One vector is turned by the same rotation once a tick. Each row is the vector after some number of ticks, and that number follows the row.
The counts run from 0 to 343.
[ -2  -5 -29 -40   4  -8 -32   9 -10  13  -9  11 -23 -29  28 -16  24  23
  -8 -37 -44  60 -54  39   0  17  -2  13 -10  -6  39 -12  13 -17  16  -9
  14 -42  18  -4 -10   8  25] | 94
[ 13  33  54 -49  20 -50 -12  16   5  38   0  -3  14  15  -4  25  -9   5
 -12 -20 -28 -30  15 -22 -16  13 -28 -46 -29  32 -31  -1  17 -40  14 -28
 -17  -4  12  15 -10  19  12] | 251
[  8  -4  29 -17 -11 -10 -36  16  13  42 -14  39  20 -11  18 -32  10 -15
  20 -39   9  16  60 -10  33  14 -33 -20 -18  18  21  11 -25  10  25 -15
  18 -39   5  22  -6  15 -28] | 129
[-30  14 -51 -15  14 -16 -43 -27   7 -18 -40  13  37 -18  34 -13 -41 -21
  -3  -3 -24  -6   7 -10  25 -22 -31  -7 -20  12  17  18 -50 -24 -30  20
   3 -32  -6  32  11 -31   4] | 195
[-51   7 -26 -17 -11 -14 -28   1  -4  -5  20 -10  20 -10  44 -43 -28 -23
  12   4  14 -25  31   9  -8  -2 -51 -18  -1   0 -33  43 -39 -34 -17   3
 -40 -30   6  31  17 -19  -3] | 228
[ -5   4  -1 -72   8 -35 -34   5  19  28 -33   6  14  26  -1  26   9  -2
 -32 -54 -47  10  -1  -9   8  13   7 -12 -29  45  18  11  16 -22 -10  22
  -7 -27  22  -7  -8  19  42] | 284
[ 41  15  42 -37  11 -12 -21  26 -41  18  33  22   6  17   1  42  17 -24
  40  -3 -21  -8  -3  13 -24   6  23 -46 -35  46  -4  -1  10 -10  39  23
  -8  15 -19 -10   5  13  31] | 292
[-20   5   7 -41 -37 -37 -13 -13 -14 -11   0  20  17  14  14 -10 -28 -25
  51 -53   8   2  62  -2 -20  -1 -32 -10 -23  19  24  15 -24  -4   5   6
 -15  -1 -10  13  16 -19 -44] | 118
[  1  16 -24  -1   9 -28 -38   4   6 -19 -37 -16  18 -28   6 -16 -35  -3
 -14  19 -20 -11  16 -38  14 -52 -17 -31 -16  41 -15  29 -25 -58   7  -4
   7 -40  -9  45  27   8 -17] | 11
[-12   1 -38   4  17 -16 -39  16  -4 -22  17  36  17 -58  27 -26 -30 -41
  -4  18   6 -34   7  32   0  -8 -28 -18 -33 -21  32 -32 -36  -7   2  -4
   5  -7  -7 -27  14   0 -22] | 197
[-23 -10 -55 -29  40 -12 -34 -18 -13 -15 -16 -35  38  12 -21 -35 -42 -25
   9 -29 -20   3  25  18   2   0 -28  27  22  29   8  -2  -1 -32 -27  13
  13  -9 -27  26  19 -25  -8] | 155
[ -8  24 -32 -38  32  14 -25 -24  -2  -9   1 -29  49   0  43 -17  13 -35
  41   7 -45 -22   7   1  -9  18 -14 -21  19  30   0  -2 -20 -28 -23  57
 -22  12 -19   9  16  -9  41] | 225
[  7 -18   6 -10  32 -36 -20  32 -26 -11  13  13 -41 -44  44  -5  26 -24
  19  11  35   1  23 -16 -17 -25 -36 -12 -36  19 -19  -7   4 -57  37  20
  -7  11 -46  30  -4  10 -13] | 49
[ -9 -30  -8 -22  42  -2 -40  44  -4  42 -20  27  27  -3  -5  16   1 -23
 -19 -13 -47  31  -1  15  17  21  10  30   7  16  48   0  11 -42  -8  -2
  25 -22  19 -44  -5  12  25] | 134
[ 12  -4 -16 -22 -15   5 -17 -28 -23 -30   0 -33  34  14 -19 -11   0  -6
  55 -22 -24  17   4  16 -26   8   6  -9  12  53  71  25 -13   0   9  55
   5  16  -7   7  12 -19  12] | 114
[ -8   2  20   1 -24 -21 -26   7 -49  31  27 -15 -14 -10  53  -4  -3 -44
  31  20  -1   4 -33   5 -26 -10  -5 -42 -38 -10 -17  41 -11 -44  17 -11
 -20  20  17  18   5  24   7] | 39
[  7 -13 -27  -4  59 -19 -34  27 -20 -20 -26  -8  -8 -50  17   6   6 -21
   0  29 -20  -5   2 -31  -7 -36   0   3  -1  36 -18  -3   8 -83   8  27
  11  -6 -28  19  16  12  12] | 233
[  9  12 -38   1   4   2 -55  -3  16 -15 -25  18  14 -32   5 -47   2  -4
  26 -47  -6   9  17  19  12  19 -26   5  13  30  69 -12 -19  12  -4  36
  33 -12 -28  21  -7 -36  -5] | 125
[  3  15 -42  -9 -37 -11 -42  -5 -14 -61  12 -32  16 -25  -9  -7 -19   2
  23  13 -42 -21 -26  14 -30 -31  28 -33   3  21  32  12   3 -41   2  28
   1  -2  31 -13  25  18  14] | 264
[ 39 -13  32 -22  36  11   3   9 -56   4  14 -41  27  16 -35   1  -9 -17
  53  12  -2  19  17  -1 -33   4  -8 -12   1  55   7   7  13 -18  44  12
  13   2 -27  31  17  28 -14] | 332
[ -7   4  19 -37  36  -3 -15  10 -42   4  17   5  36  31 -35   0 -50   2
  -8 -23  12  18  28  24 -36  32 -38  -4 -19  43  -7  19 -31  -3  17  -8
 -28 -37  -3  -3 -11 -26   3] | 328
[  2 -35  -4 -22  41   1 -43  30  18  48 -35   2  29  13 -20  -2  17 -12
 -23 -23 -27  38  27  -5  38   3   0   9   5  62  35  19  17 -28  12  18
  24 -48   9   2   2  12  21] | 133
[-20  46   2  -4  -4  14 -33  -1 -34   1   9 -26  29   5  18 -34  -9  17
   9 -13 -12  -3 -37  26 -40  45 -30 -50  -2   0   8  22 -56 -12  -3   4
 -24  10  31   1   0 -28  20] | 257
[ 10  30  42 -27  18  -3 -23  17   2  20 -13  10  40  30 -17  31  -5  16
  15 -16 -42  36   5 -14  17  16   9 -23  23  67  29  19 -18 -25  -1   1
  -3 -17   0 -10   2 -38  47] | 324
[-19 -14  11 -34  28   0 -39  52 -11  33  10  27  18  -9  -4 -15  -3 -18
 -26 -48 -26  17  22  40  -5  36 -30  12 -10 -10  18 -19  -3 -17   2 -27
  -2 -24  35 -48 -10  18   9] | 318
[-19  18 -17 -29 -21 -31 -51  30  15   5  17  14   4   4 -19   5   4  -1
 -30 -15 -12 -26 -29  55 -15  24   1 -23   5  27  60   9  10  -3 -12  12
  -5   2  39 -45  -3 -11  44] | 286
[ 22 -17   5 -12  18 -18 -40  43 -26   6  -2   7 -25 -28  -6 -39  31 -11
  19 -37  36   7  36  12 -14   7 -49   9   1  25   3 -26  36 -16  35   0
  26 -15 -41  30 -10   5 -24] | 310
[-17 -18 -53 -42  31 -22 -31  10 -34 -58  -7 -26   2  -5  17 -12  -7 -11
   8  -4 -14  17  -4   5 -28  -8 -33  15 -31  17  11  -6  11 -58   3  56
 -15   5 -10 -14   8  -5   7] | 266
[  7  27  14 -31  18   9  -8  14 -47  -3  60 -14  -1   2  29  -4   4 -26
  44  11  -6 -10   0  20 -35  13 -28 -53 -41  -4 -24 -20  -5  -2  20  14
 -39   7  -9  -8   7  25   3] | 259
[ 14 -22  40 -18   4 -25  -4  23  29  17   3  25 -15 -68  18 -14  31   5
  -6   7 -33 -30  17 -11 -31 -18 -12 -28 -14  -2  12 -28   0 -41  36 -29
  -7 -18  22 -19   2  58  10] | 241
[-14  -5  20 -32 -18 -50 -16  27  12  40   1  14 -46 -25  36  -1  32   0
   6 -14 -35  11 -34  -6 -14  -5   6  -5   6  15  17  14  42 -56  13 -34
  -2 -11  18  21  -5  15  49] | 61
[ 26  33  54 -44   9 -43 -11  -6  23  30  12   4  16  10  15  28  25   0
   9  -3 -24 -48   4 -25   1   9 -18 -66 -41  41  14 -13   1   1   8 -11
 -15   8  -8  16  -5  16  31] | 30
[-27 -10 -35 -11  -3 -10 -15 -34  -7   2  28 -43  40   6 -20 -55 -29 -32
  20  14   5 -44 -16  48 -19  15 -33 -33  -1 -12  43   9 -22   9  -9  -3
  -5 -17   4  22  16   3  -6] | 187
[-10  -3 -23  -1 -25  10 -31   4 -42 -17  35   4  18 -12 -23 -20 -23 -31
  27 -17   1 -17   9  57 -65  23  10 -16   8  12  46  38 -30 -14   8  30
 -11  13  37 -30   7  -6   6] | 297
[-40  35   6  -8 -27 -21 -28   1 -10 -21  16  -9  28  -6  50 -35 -25 -15
  39  11  -8 -12  13  -3  -1  -1 -47 -47  -4  -5  -6  15 -52 -24 -16  -9
 -22  -2  -2  16  21 -26 -20] | 7
[  4  -1  39 -14  29 -10  -1  37 -54  17  25  22  27   2 -47  13 -52 -24
   3 -24  -2  22  21  32 -49  32 -25 -14 -28  12  -4  -2 -36 -20  33 -29
 -18  -5  18 -31   0   3 -24] | 329
[ -8 -18  15 -44  55 -21   3   2  32   9  -6  24  42  -8 -11  35 -20  -4
 -13  12 -65   4   7  -5  13   0  -4   4 -14  26  50 -20 -27 -20 -10 -13
 -20 -19   0 -41  14   3  36] | 174
[-23  10  16 -57  36 -42   0  21   3   7  52   6 -20   8  30 -10  24   2
   4  -1 -11 -17  -6  33 -16  24 -54 -11 -18 -10  13 -47  17  -5   9 -17
 -37  -3 -12 -20 -15   2  37] | 248
[-28  -7 -43 -30  30 -22 -37  -1 -20 -30 -14  -1  19 -20  20  -4 -29 -33
 -13 -10   1 -13  34  -6 -33   1 -27  16 -33  22  -4  11 -22 -56 -23  50
 -28  20   6 -17   6 -17   1] | 45
